One turn sends every row of this set to another row. A few are shown first. Where does it send the rows asked after them?
Tavid: [ -3   0 -17   0  -1 -12  -8 -14   1  -9   2   0  -5  -6   6 -12  -2  -2
   7  10   6   7  -9  -2   0   5  -6  11  -2 -10   3   9   4  -2  10]
Moku: [  0   1 -16  -7   8 -11  -1 -15   3 -12  10   7  -1   5  17  -6 -10  10
  -5  11  14  -5  -2   1  -2   1  -3   8   7  -8   2  22   5  -5 -12]
Sug: [ -6   1 -24   9   4 -12  -3  -9  -3   0  -2   3  -3  -9 -10 -13  -3  -4
   4  13  -8  -2  -3  -5   0   0  -3  11   2 -12   7   4   4  -4  12]
tinu: [ -9   5 -24   0   5  -5   7  -9  -1 -12   0  10  -6  -3  -6 -12  -2  -2
   2  11  14  -5   3  -7  -3   1  14 -10  -1  -7   4  10   7  -3   7]
tavut: [ -1   0 -16  -1   1 -13  -8 -13   3 -11   2   0  -5  -4   9 -12  -4   0
   8  11   5  10  -6   1   1   6  -7   9   1 -10   1  10   3   1   5]
Sabaf: [-10  10 -28   4   6  -8 -14  -6  -2 -10   0   0  -7  10  -1 -18 -14  -7
  -4  11   4  -8 -11   3  -4   6   9   2   4  -5   4  -1  12   0  -1]
Bokov: [-13   6 -20   6  14  -3   4 -10  -6  -6   3  10   6   8   4  -5  -9   6
 -13   9  11  -1  -4   2  -7   4  -6  -2  18 -12  -1   8   7  -9  -7]
mut: [ -7   2 -12   4  17 -17   3 -14   2   3   0   8  -5  -1   8 -25 -11   6
   5  10   2   0   6   7  -9  10   2  15  -2  -9  11   2   0  -8  -6]
ruz: [ -1  17 -19   4  15  -7   4  -4   2  -7  -1   9  -6   8  -1 -10  -6   7
  -6  14   9  -8  11   6   3  18  -1  -5  14  -8   4   6  10  -9  -7]
lal: [ -4   5 -20  -6  -1 -10   8   0   6  -5  -4   1   2  -9   5  -9  -2   2
 -20   5  12 -13   6   4  -1   7  -7   7   5 -13   4   6   7  -8   7]
zuvo: [ -4  -5 -25  -1   0 -12   0 -12   6 -11   4  13   1   5  11  -9 -13  10
  -7  16   1 -19   7  -1  -6  -9   3  13   6  -6   5  13  10  -9 -13]
Baf: [ -7   4 -20   0   4  -4  11  -8  -3 -13   0   8  -6  -5  -7 -10  -2  -3
  -1  10  12  -6   0  -3  -2   1  15 -11   1  -6   7   9   8  -7   9]
tolu: [-11  -4 -11  -2   1 -17   1   2  12 -10  -9   1 -10  -1  -8 -11  -4  -4
  -2   9   8  -9   5  12 -10  -1   6   2   6  -7  14  13  11 -10  -7]
zuro: [  4   5  -8   0  15 -14   2 -20  -1   0   2  13   0  -1   4  -8  -6   9
  -4  19  -4  -5   1   2 -10   6  -1   5  18 -10  13   3  -1 -14   4]
Dokad: [-19  -5 -11  -6   6 -16  -4  -2   4  -7  -6   1  -8   3  -5  -7  -3  -1
 -11   9  15  -9   4  10  -7   0   5  -2  12 -12   8  11  10  -5 -10]
sus: [-10   1 -15   1  10 -17   3  -9   1  -2  -3   2  -2   0   1 -20 -12  -1
   9  12  -7   0   7  15  -6   8   6  16   1  -4  11   1   5  -4   0]
sono: [ -7  -7 -25   3  -2 -14   1 -11   7  -8  -2  11   2   2   8 -11  -9   2
  -5  11  -1 -20   7  -2  -7  -7   1  18   5  -9   7   7  15 -12 -12]
pefi: [ -9  15 -27   1   4  -6 -10 -15  -4 -10   2   1  -6  10   4 -15 -13  -3
  -6  14  -1  -9  -4   4 -10  10  12  -2   7  -7   3   0  10   1   0]
Sevob: [  2   9 -25   5   7 -15  -8  -4   4 -10  -1   7  -2  12   6  -5   4   6
  -8  14   7  -4   6   0  -1  13  -7  10  17 -14   1  16   9  -1 -11]
nuvuf: [ -1   3 -19  -3  -2 -13   8   1   6  -5  -2   3   1  -9   6  -7  -1  -1
 -19   2  10 -11  -1   2   1   6  -8   8   7 -10   4   6   6  -8   6]
kupa: [-19  -1 -13  -5   3 -17  -2   2   8 -10  -7   3 -10  -1  -4  -7  -5  -3
  -9  10  12  -8   5  11  -7  -3   5   2   9 -10  10  11  12  -6 -12]
fizu: [ -1   5 -25  -1   6 -21  -5 -16  -2   0  -2  14 -11   1   9  -6   1  17
 -11  18   1 -15  -3  -7  -5  -1  -1   4  10 -12  10  10  11 -17   1]
Zanip: [ -4  13 -19  -1   4  -6  -1 -24  -6   0   1   0   2   3  10 -11  -7   5
 -14  14   9  -7   7   3  -4  14   6   0  10 -14   6   4   3  -2   6]
Bar: [  1  -2 -20  -5  -6 -26   4 -10   7  -5   0   7  -8  -8   5  -9   2   1
  -1   9  -9  -1   2   2   2   6   9   3   4  -5  10  17  11 -11  -5]
gote: [ -1  18 -19   6   7  -5  -3 -16   5  -4  -2   2  -1  11   4 -12  -8  12
   4  14  13  -9  12  -4   2   6  -4   6   0 -11   6   6   9 -10   6]
kopaf: [  3  13 -21  -1  18 -13  -3 -16  -2 -10   8  12   0  12   1  -7  -1   3
  -1  11   3  -7 -15  -1 -13   4  -5   4  11  -6   0   1   4  -5   3]
Gona: [ -8   1 -28   3  -1 -15 -12   0   4 -14  -4   0  -5   6 -11 -15 -11  -3
  -3  11   3  -7  -8   3  -3   1   1   6   1  -2   6  -2  16  -2   0]
durip: [ -4   5 -24   6  13 -11   3 -19  -7   1   3  13 -10  -2  12 -19  -4   9
   2  11  15  -7   3  -7  -5   7   9   8   1 -16   6  13   2  -6  -6]
Rikuf: [-22   0 -14  -6  12 -14  -3  -3   3  -3  -7   5  -5   6  -3  -6  -3   1
 -15   9  15  -2   0   8  -6  -2  -1   1  13 -17   3   7   8  -7 -10]
nutus: [-10  -3 -17  -1   7 -19   3  -4   4  -3  -5   3  -4   3  -5 -16  -8  -3
   7  11  -6   4   6  16  -2   9   9  11   6  -1  10   5  11  -7   4]
Kosal: [ -9   3 -21   6   1 -16   6   6  10  -9   3  11 -11  -3   3  -8   2  -3
  -6   1   7 -13 -10   3  -1  -1 -10   6   5  -6   5   8  13 -10   0]
fum: [ -3  -3 -26   3  -4 -16   1  -6   9  -6  -9   5  -4   0   2 -14  -4  -7
   1  12  -5 -19   4   2  -5   0   0  18   2  -4   3   1  17 -12  -6]
sigab: [-14   9 -27   3   2 -11 -11  -3   1 -15  -4   0  -6   8  -4 -16 -14  -5
  -3  11   4  -7  -9   6  -6   5   7   3   1  -3   4  -3  12   1  -2]
legut: [ -4  12 -18 -11  18 -19  -1 -10   3  -4   0  12 -13   9   4  -8   5  11
  -7   7  11  -9  -9   7 -10   1  -1  -3   8 -10  10  18   9  -9   1]
gup: [  0   6 -25  -1   5 -19  -4 -17  -2   1  -1  14  -8  -1   7  -7  -2  16
 -12  16   6 -16  -2  -8  -5  -3  -2   3   8 -14  11   9   9 -19   0]
Fivif: [ -7  11 -19 -11  15 -21  -1 -12   0  -6   4  12 -11   9   4  -7   3  11
  -6   8  15  -6  -8   6  -9  -1   2  -2   9 -10  11  19   8  -9   3]
momi: [ -4   4 -21   5   6 -14   1 -17  -3  -6  -2   6  -2  13   1 -12   5  13
   8  18   9   0  13  -1  -4   1  -3   4   7 -11   7  21   9  -4  -8]
mir: [ -6   5 -11  -2   1 -10   7  -6   5 -17  -2  -1   3   6 -10  -6  -3  -1
  -4  10   0  -8  -7   8  -3   6   4  -7   1   0  10   6   2  -5   8]
zila: [  5  14 -19   0  19 -11  -3 -16   1  -9   7  12  -1  12  -1  -6  -2   6
  -2  11   1  -8 -12  -2 -16   2  -4   1   9  -6   3   2   6  -5   4]
pibo: [ -6   0 -13   0  14 -17   5 -13   1   1   1   4  -2   3   5 -19 -14  -1
   7  11  -4   2   7  14  -7   9   4  14  -1  -5  13   4   5  -8  -3]
leket: [ -2  -3 -26   8  -1 -11  13  -1  -5 -10   0  13   3  -4  10 -12  -4   7
  -1  11  -8   1  -1   5  -5   7  -1   2  13  -5   3  14   7 -13  -8]
fimi: [ -1  -6 -25   6  -3 -13  12  -4  -6  -9   2  12   1  -6   8 -11  -2   4
   2   8  -8   2  -4   3  -5   7   2   1  11  -3   5  18   7 -11  -6]
kato: [ -6  -4 -25   1  -3 -16   1  -8   7  -7  -6   9   0  -3   5 -12  -8   0
  -2  14  -4 -18   8   0  -6  -6   4  19   3  -6   5   5  14 -11 -13]
foro: [  3   4  -8   0  15 -15   0 -21   0   0   0  13  -2   1   1  -9  -3  13
  -4  20  -5  -1   2  -1  -9   5  -2   5  16 -11  13   2   2 -12   5]

Moku moves to durip
kopaf moves to Fivif
kupa moves to kato
Now find these:
foro moves to zila
nuvuf moves to fimi
momi moves to gote
Sabaf moves to Dokad
lal moves to leket
nutus moves to Gona
Bar moves to Sug
Rikuf moves to zuvo

